Each path is a new rotation, seen through one point. The rows after it are directions, each followed by how far the rotation turns it, in degrees per step (0 if it stays put).
Each turn is a multiple of 5 degrees from 10 to 175, or 0.
Each row of a path follows its step; steps can be skipped.

step 0: [ 25.2 -16.3  34.9 -30.9 -12.2 -13.6  -2.4 -37.7 -18.9 -19.3  12.6 -10.0
  -4.7  14.4   2.2 -30.7  21.0 -16.8 -12.0 -26.4  20.7 -22.6   8.8   7.6
 -28.4   1.7 -18.7 -31.1 -29.7  -3.1  -8.2   9.6  -1.6  -2.1   1.5   0.2
  17.0   4.3 -10.9 -13.0   4.7  22.5  37.1  10.9   5.7  22.1   9.0  -8.1
  -8.5   0.9  -5.4 -21.4  -5.3 -15.6 -39.0  -7.4   5.1   7.8  -2.6  12.5
 -18.9  25.6  16.9]
step 1: [ 32.1 -12.7  20.1   5.3 -16.1  16.0  24.7   2.8 -29.1 -24.9  -1.9 -23.3
  16.5  -7.0 -17.8 -20.5   2.8   9.6  -8.1  -7.1  -2.0  -4.9   7.6  -1.1
 -18.8  -7.4 -13.8  17.2  12.8  11.3 -48.8  -6.1  11.6  -3.2   5.1 -23.9
 -24.9 -33.5 -24.8   5.3  27.0  -8.5 -19.1   9.8   4.9  18.1 -14.9   6.1
  -7.6 -13.3 -25.7   6.5  30.0  16.5 -36.0 -14.6  10.3 -23.8 -21.5  -6.2
   0.8  21.2   1.4]
step 5: [  9.4  -0.7  13.1  -7.9  -2.8 -18.4  13.1  19.9 -19.5  15.7   7.1  -1.8
  33.9 -27.7 -15.2 -23.9   5.3   5.9 -13.7  -0.3  19.7 -22.6  -4.3 -16.5
  -2.5 -38.3 -12.3 -30.9  -7.5 -19.7  -3.3   6.3  -1.4 -10.7  22.7   9.6
 -17.7 -29.7 -12.7 -42.9 -17.7  12.5  29.8  10.7  33.2   8.8   4.2   9.3
  31.3  -5.3   1.8 -29.4 -10.7  21.0 -18.3  -9.5  12.8 -29.2   0.2 -10.1
  -8.0   4.0 -13.1]
step 11: [ 24.5 -18.6   2.5  -7.8   4.9  -4.9   8.9 -17.3 -12.3  -7.0  24.0   7.1
  -8.5   5.7  -9.1  12.1 -16.4  13.4   6.5   2.5   3.5 -27.4 -36.3  25.5
 -13.7 -19.1  -5.9 -26.5  23.2  23.3 -32.8  18.3  -8.1 -12.7 -10.6 -25.5
 -15.7 -13.8  -2.1 -45.3  21.3  10.5  27.8   2.8   8.5   2.7  21.8 -19.9
  -2.9  -3.7  -1.5 -22.4 -24.3  10.2   8.6  21.4  -3.4 -11.0   0.7  12.1
   6.9  25.5 -43.7]
step 16: [ 12.3 -31.6  -6.3 -16.6  10.8  13.4  28.2  -6.0 -22.4  -8.4 -22.3 -13.7
   1.0 -11.4 -14.7 -10.6   4.7  15.0 -19.7 -20.8 -11.1   7.4  -5.1 -11.7
  -3.0 -27.6  -5.7  15.8  -9.3  25.4 -38.8   6.9 -46.8   9.3   9.3 -15.2
  -5.0  11.5  36.2 -37.7  21.9  17.4  12.6  -1.3  16.3  16.8  -8.7  13.2
 -13.8 -15.8   5.5  -9.9   2.0  19.3 -27.0  16.5  13.8 -14.9   4.2 -27.6
  21.7   5.8   1.6]
step 17: [  8.9  12.0  24.5  18.9  -7.4 -11.5 -14.0  24.4  -6.7  -1.8  20.0 -27.6
  -4.6  13.0 -21.4 -22.0  -8.5 -12.6   4.8   6.7  -0.2 -11.8 -17.1 -14.1
 -26.4 -11.7 -18.9   9.8  16.5  11.0 -10.6  10.5   7.0   3.1  25.5 -16.3
 -15.4   4.4   4.1 -48.2 -22.8   5.3  21.2   6.5  -1.7  18.0   5.0  28.5
 -34.1   5.8 -20.0 -27.9 -30.8 -19.9  -9.5  11.8  48.8   1.1  -1.5  -7.1
   5.5  18.2  -6.3]
step 19: [ 20.5 -20.9 -13.7 -27.0   5.1 -39.3 -18.9   1.2  -1.6 -34.6  25.8 -16.1
   4.2 -28.4   1.8 -22.6 -12.0 -12.3 -16.5  -4.7  14.0   7.4  17.0  29.0
 -25.1 -28.6 -13.1  13.3  10.6  13.9 -48.6 -19.0 -30.4   7.5   0.4 -11.9
  -0.6  13.2  -7.4 -13.9   5.6 -23.2  -8.7  15.7   8.4  23.0  -7.7  -0.8
   7.5  -5.1   3.5 -21.9  -8.6  24.6 -17.8  27.8  -6.3 -13.9 -16.2  -3.2
   0.9 -13.2  -7.9]
step 20: [ 33.1   7.9  20.9  -8.6  12.0 -14.2  22.8  -4.1 -25.2 -24.4  -2.8   5.6
 -26.9 -19.2   6.7 -22.9  -6.2  19.7 -10.8   5.8  20.5  17.9 -13.5   1.5
 -16.3 -35.9 -12.4   1.7   7.4   9.2   4.9  23.9   7.7  -6.4  23.5  11.1
 -24.2 -20.0 -18.2 -45.6 -11.5   5.4   1.6  11.3 -14.7  -1.2   4.5  22.3
   0.2 -23.4 -18.1 -29.5  21.2 -35.1  -0.5  21.5  14.0  -6.0   9.3   2.6
   5.0 -22.7 -21.7]
Speeds:
[  1.7   2.0  -1.4  -2.9   4.8   4.9  10.0   1.8   5.1   1.9   2.6  -3.2
  -7.3  -1.8  -3.0   5.1   2.1   6.4   3.8   0.5  -1.9  -0.3  -2.4   7.0
   7.4  -7.1   2.4   3.3   1.0   4.7  -6.2  -3.0   3.0  -0.7  -3.1  -2.2
  -1.8   8.9 -10.7  -3.9   8.0   5.5  -0.9   2.2  -6.5   0.9  -1.7  -1.5
   5.5  -9.3  -1.1  -1.7   0.4   0.1   2.2   0.0  -0.4  -0.7   6.2  -2.2
  -2.5  -7.0  -2.4] => 80
[-1.7 -0.8  7.0 -2.0 -3.6 -2.8 -1.8 -2.5 -5.0  1.4  4.3 -2.5 -5.5  2.9
 -4.1  6.2 -2.1  9.3  2.5 -1.9 -4.0  2.8 -0.1 -4.2 -5.3  1.8  0.0  0.5
  9.4 -3.3  1.2  2.5  2.1  5.7  2.6  0.3 -1.5  1.6 -0.1  8.4 -2.5 -5.8
  0.9 -4.0 -3.4 -3.4  7.0 -5.9  3.4 -9.1 -1.5  2.4  3.8 -6.8 -9.0 -0.6
 -2.3 -1.7  5.7 -2.4 -3.4  3.5 10.8] => 125
[  4.7   4.4  -7.8   4.5  -5.6  -1.7  -0.5  -4.9  -3.9   3.8   8.7 -10.6
  -3.1   3.1   0.4   7.7  -6.9  -6.0   0.8  -2.9  -4.5   0.3   3.5   0.9
   1.0   5.2   7.8   6.8   4.5  -3.1  -1.2  -2.0   4.9   3.4  -6.7  -3.4
  -3.1  -0.2   2.8  -2.8  -2.9   8.1   2.2  -5.2   3.5  -0.8  -2.9   4.2
  -3.3  -0.7  -4.2   2.0   2.1   4.9   5.5  -2.0   7.9  -1.5  -4.7  -1.4
   1.2   1.4   2.5] => 70
[ -2.2   7.4   2.3   8.3  -4.9   2.0   0.6   3.9   0.9   4.6  -3.5 -10.9
   3.2   0.9  -2.0  -2.8  -0.5  -1.9   6.1  -3.5   3.8  -0.9  -1.5  -5.2
   3.8  -4.3  -4.0  -0.6  -4.1  -3.0   4.5  -4.4   0.0  -3.4  -6.1   6.2
  -1.0  -0.6  -5.3  -6.5   3.9  -0.3   2.5   2.3  -4.8   8.0   3.2   5.0
  -2.0  -1.6   3.3   2.8  -1.2   2.7 -10.4  -1.5  -2.2   5.4  -0.9   6.8
  -0.8   6.0   9.8] => 85
[  1.0  -8.6  -3.8   1.0  -3.4   9.8   0.9  -3.1   0.1  -9.7  -4.1 -10.0
   0.6   8.3  -1.6   0.8   4.8   3.0   1.8  -3.1  -7.1  -1.6  -4.3   3.0
  -0.4   8.0  -2.0  -3.7  -5.6  -0.3  -4.2   0.2   2.5  -1.5  -1.5  -1.0
   5.1  -4.6   2.4   6.7  -0.2   2.3   0.0  -1.3  -5.4   1.2   3.2  -1.7
   2.9  -0.3  -1.2  -5.5  -5.2   1.5   1.5  -5.3   2.4   3.0   7.7   5.4
   7.0   7.0  -4.5] => 25
[  1.5  -2.6  -4.5   4.9  -3.6  -0.9  -1.0  -0.5  -3.1  -3.7   5.3  -2.9
   2.9   1.5   5.1  -6.5   6.6   1.4  -4.3  -7.3   0.1  -9.9   0.7   5.8
   2.3  -2.0  -8.5  -0.4   4.3   5.5   4.4   0.6   0.9   1.7  -4.1  -3.3
   1.5   4.8  -2.2   5.0   3.2  -4.0   0.5   3.4   1.3   3.2   1.0  -2.8
 -14.5   0.3  -4.2   4.2   1.6  -4.9  -2.0   5.7   6.7   4.2   4.1  -7.6
  -1.2  -5.5   1.2] => 40

step 2: [-16.6 -27.8  36.9 -15.7   3.7  -1.9 -28.0 -16.8 -13.5  10.5  22.4  12.6
 -43.2  16.1   9.6   9.0   6.9 -16.8 -16.8  14.7  -1.6   9.5  14.0 -10.7
  -5.4  17.0 -22.9 -14.4 -16.4  -5.9   1.8  17.8  12.9   7.4   1.3 -16.8
 -45.0   5.9   9.1  21.7 -13.3 -11.3   2.3 -32.3 -14.4 -10.6  -7.4  -2.9
 -25.6   5.5  -0.7  22.3  25.9 -10.1  -1.3 -23.3   5.5  -3.9  22.7   4.9
   4.3  16.3   6.4]
step 3: [ 22.3  17.0   7.1   1.1  15.9 -19.0   9.7   6.6  28.4  -4.5  -9.5  13.9
  -2.1  -3.4 -35.8   2.6   2.2  -9.6  17.8  12.2   5.1  30.0   9.6  23.1
 -22.5  19.4   1.2  16.6   4.0  12.8  -7.3  11.5  33.4  39.0  -1.6  -5.8
   5.5   2.7   3.4 -16.4 -16.5  31.2  24.4   6.6 -12.0  19.7  15.8  18.0
  43.6   6.0 -19.9   2.9  15.1 -25.2  18.9   6.1  10.7   4.8  -4.1  21.6
 -10.9  12.9   6.0]
step 7: [  9.3  -8.5  21.2 -34.2 -23.1  17.1 -18.0  13.4   1.2   9.0 -13.7  -1.1
 -27.2  -9.5 -32.3 -10.8 -10.7   6.2  -2.6  29.7 -28.3  26.7  -9.5 -26.6
   1.4  14.6  16.9  -6.6 -11.1   0.9  23.1  -4.6  -2.9   4.8 -25.5  -9.6
  12.8   6.4  50.3  32.1   0.3  -5.5  -0.5  28.1  10.8  27.9   1.5  -6.4
 -14.2  -9.3 -22.2   9.2   7.5   1.5  -5.5 -16.6   0.5  -6.8  -3.6  -4.7
 -23.1  -1.1   6.5]
step 10: [ -0.5  -9.1 -10.2 -28.8 -13.4 -26.2  11.3  12.3   4.1   9.0  -7.2 -13.5
 -28.9   0.1 -13.6  19.5  -9.2   4.0 -35.0  43.6  12.2  32.3 -17.5  -5.3
   3.4   3.0 -11.1   7.0  -6.2  12.5 -11.4  14.7  12.0   6.9  -4.9  -7.8
 -30.6  -6.0  26.6   9.1  14.2 -12.7  14.6   2.4 -12.5 -15.0  17.4 -37.3
  -5.0   1.6  -8.0  -7.6   8.3  24.5  22.8  -2.6  -0.6  -2.6 -14.7  43.9
 -15.6 -13.4   9.5]
step 16: [ 17.2   2.6  -8.0  18.3   3.5  -4.6 -17.7  13.9  19.5 -20.7 -11.9  29.0
  -8.3   9.5  -4.7   4.0  23.5  -5.7  20.8  -3.3   6.4   4.3   3.9   4.8
  31.4  -9.8   6.5   4.9  11.4  22.5  14.2  25.1   3.7   6.3  -0.3  18.5
  14.2 -30.7  19.6  21.7  18.6  -8.1 -36.1  21.1  12.5  -2.2  32.6 -16.8
  -8.1  14.5 -14.4  32.2   7.0 -21.5  25.9 -18.6  28.4   3.4 -29.6   7.9
  13.9  13.3  -9.3]
step 17: [ 12.6  -6.8 -31.8 -20.5 -26.3  12.4  11.6 -10.1  -2.8 -19.6   6.0 -26.6
 -21.0  10.8 -52.5  -2.3   4.3   3.2  12.4 -11.8  10.8  12.6 -18.9  26.4
   7.2 -10.0  -3.1  20.8 -14.7 -17.5  19.3  -3.1  -3.3 -26.4   1.8 -14.5
 -17.7  -5.7 -23.8 -16.8 -18.4 -26.9  16.5  -1.6  -7.1  -7.4   7.0   3.9
 -29.3  24.6  29.9 -15.9  -2.7   7.7  19.4  22.2  10.1  -2.7   4.7   1.4
   2.4  14.5 -14.7]
step 18: [-11.7 -14.8 -13.0 -38.6 -16.2   1.0  13.6  38.1  18.5 -15.2  19.8  -2.1
  -3.2  23.5  15.3   4.8   7.4  -4.3 -18.4  38.2  -9.5  -0.1  11.5  -4.5
   1.1  12.7  15.5 -22.3  11.7   1.4   0.7 -11.2   3.5   4.9   5.9  -1.5
 -37.2   5.5  -5.0  -3.4   1.4  -2.9  -7.6   8.1  17.0 -30.5  36.9   0.1
  26.9 -13.6 -16.8   5.0 -24.2 -11.9 -18.7   3.2 -22.2 -13.3  -1.7  -1.9
 -10.7 -23.1 -35.9]
step 21: [-27.5 -39.3 -11.5  -3.4  10.3 -11.6 -20.2  -2.5  17.3 -19.5  22.9  18.3
  -6.7 -16.3   3.0  -3.6  22.5  -0.8 -12.0   7.7  -1.3  26.0 -21.9  20.5
  26.0 -20.4   8.2  -5.4 -16.5   2.0  -9.0   0.8   7.8  -1.7  -5.7 -17.3
  -2.3  24.2 -15.5  -6.8   6.6  12.8   0.3 -29.0  21.9 -12.9  28.9 -14.9
 -10.7 -19.5 -18.3  11.8 -26.7 -29.6  15.8  -1.3  -3.7 -38.5 -13.6  -4.7
  15.8   8.7 -22.8]
Speeds:
[ -0.1   1.7  -5.3   6.6   1.5   4.8   2.7  -5.7  10.1  -1.5   6.2  10.7
   4.0  -1.5   1.9  -3.8   8.9   4.3  -4.9   7.4   1.1 -10.3  -2.4   2.8
   0.7  -1.8   1.1  -1.6  -0.9   3.5   4.2   2.1   3.1  -1.0   3.5  -3.1
   1.0  -4.2   3.5  -3.8   1.5   5.9  -2.9   1.4   1.2  -8.2  -2.1   5.1
   7.2  -3.9  -3.5   1.4  -4.4  -2.7   1.4   3.0   5.6  -1.4  -2.9   3.0
  -4.5  -5.2   4.2] => 145
[ 2.1  7.0  0.4 -5.6 -1.9 -3.0 -3.9 -8.0 -2.0  3.0 -2.4  2.3  0.2 -4.9
 10.6  4.6 -6.1 -3.0 -3.5  2.5 -0.5  7.4 -2.5  1.8 -4.5 -1.1  5.8  0.9
  3.6  0.0  2.4  3.3  7.0 -2.2  5.5 -3.5 -6.3 -9.0  2.2 -1.5  3.5 -7.5
  3.5  1.5  4.8  3.0  7.2  4.1 -0.9 -9.4  0.9 -0.9 -2.6 -8.6 -4.1  3.7
 -0.9  2.3  1.2  3.0  4.8 -2.4 -0.1] => 140
[ -1.4  -4.2   8.0  -0.1  -1.6  -0.4   3.9  -4.5  -3.8  -4.6   2.3  -5.4
  -4.6   3.8   0.7 -10.3   3.7   1.8   5.6   6.5   4.4   6.1   4.4  -2.3
  -1.0   5.0  -2.0   1.5   4.0   0.9  -2.2  -7.5  -1.8   1.0  -5.4  -1.8
   4.6 -10.3   2.2  -0.6   6.9  -1.1  -1.6   1.4   0.5  -6.5  11.5   0.7
  -1.2  -0.2  -0.2  -8.9  -5.7   1.3   4.4   0.7   4.2   0.9   0.4  -1.1
  -0.1   2.4   7.5] => 10
[-6.2  3.1 -0.8 11.3 -2.5 -6.4 -0.1  1.4 -3.9 -4.8  2.5 -2.9  2.7  0.1
 -3.3 10.4 -1.7  4.8  2.2  4.2 -4.4  2.7 -4.2  1.9 -4.7  2.5 -2.2  2.6
  0.2  2.6  6.8  2.6  2.8  3.9  4.9  3.2  6.5  3.8 -5.2 -4.6  5.4 -2.5
  0.6 -2.9 -1.0 -1.7  6.5 -3.4  2.6 -3.7 -1.9  0.3  1.7  8.3 -9.2 -7.9
  4.8 -1.7  5.9 -1.2  0.4 -5.7  5.2] => 70
[-4.8 -6.2 -0.9 -1.0 -0.9 10.6  2.6  5.2 -0.3 -0.5 -4.9 -6.3 -5.0 -4.9
  9.4 -2.4 -0.4  1.5  4.0 -0.2 -1.3  8.2 -3.1  1.9 -5.4  2.8  2.3 -5.3
  1.2 -0.2  3.6  2.7  3.3 -3.8 -2.7 -2.5  4.6 11.7 -0.2 -7.4  3.1 -4.5
  2.8  1.6 -1.2  1.4 -1.6  0.8  6.0  4.9 -7.2  0.3  0.0 -2.6  2.5  8.0
  4.4 -3.8 -1.7  5.9 -6.7 -3.7 -2.0] => 100
[ -5.1   0.2  -0.9  -2.4   0.8   6.5   1.1  -3.3   1.1   1.8  -1.8   1.5
  -0.6  -4.7  -4.2  -1.7  -1.4   0.0  -0.5   1.2  -6.8   2.7  -0.7   2.7
   2.9   2.3   4.2   3.4   5.8   0.8   2.6  -3.0   5.5   6.9  -1.1   2.4
   6.0  -6.7  -1.7   7.9   4.8   3.0   1.2  -3.6 -11.1   5.4  -5.2   8.5
  -3.4   6.5  -8.1   2.2  -1.2  -5.3  -4.7 -11.2   3.4   2.5  -4.3   5.1
   2.7   5.7  -1.0] => 85
[-9.0  5.5 -7.8 -0.1 -0.9  0.1 -0.4  3.0  0.8 -5.1 -0.9 -2.2  4.3 -1.3
 -5.4 -7.3 -1.1 -5.5 -6.2  3.6 -2.0 -6.1  2.9 -2.1  7.0  1.0  3.8  0.2
 -2.5  5.1 -5.5 -2.4  0.4 -5.7  0.2  4.2 -3.8  1.4  2.8 -7.9  3.6 -7.6
  2.8  7.5 -1.4  5.3 10.9 -1.2 -6.9  6.7  3.3  5.2  1.5 -4.0  2.0 -3.0
  3.6 -5.3  2.9  3.0 -1.3 -1.4 -0.3] => 10
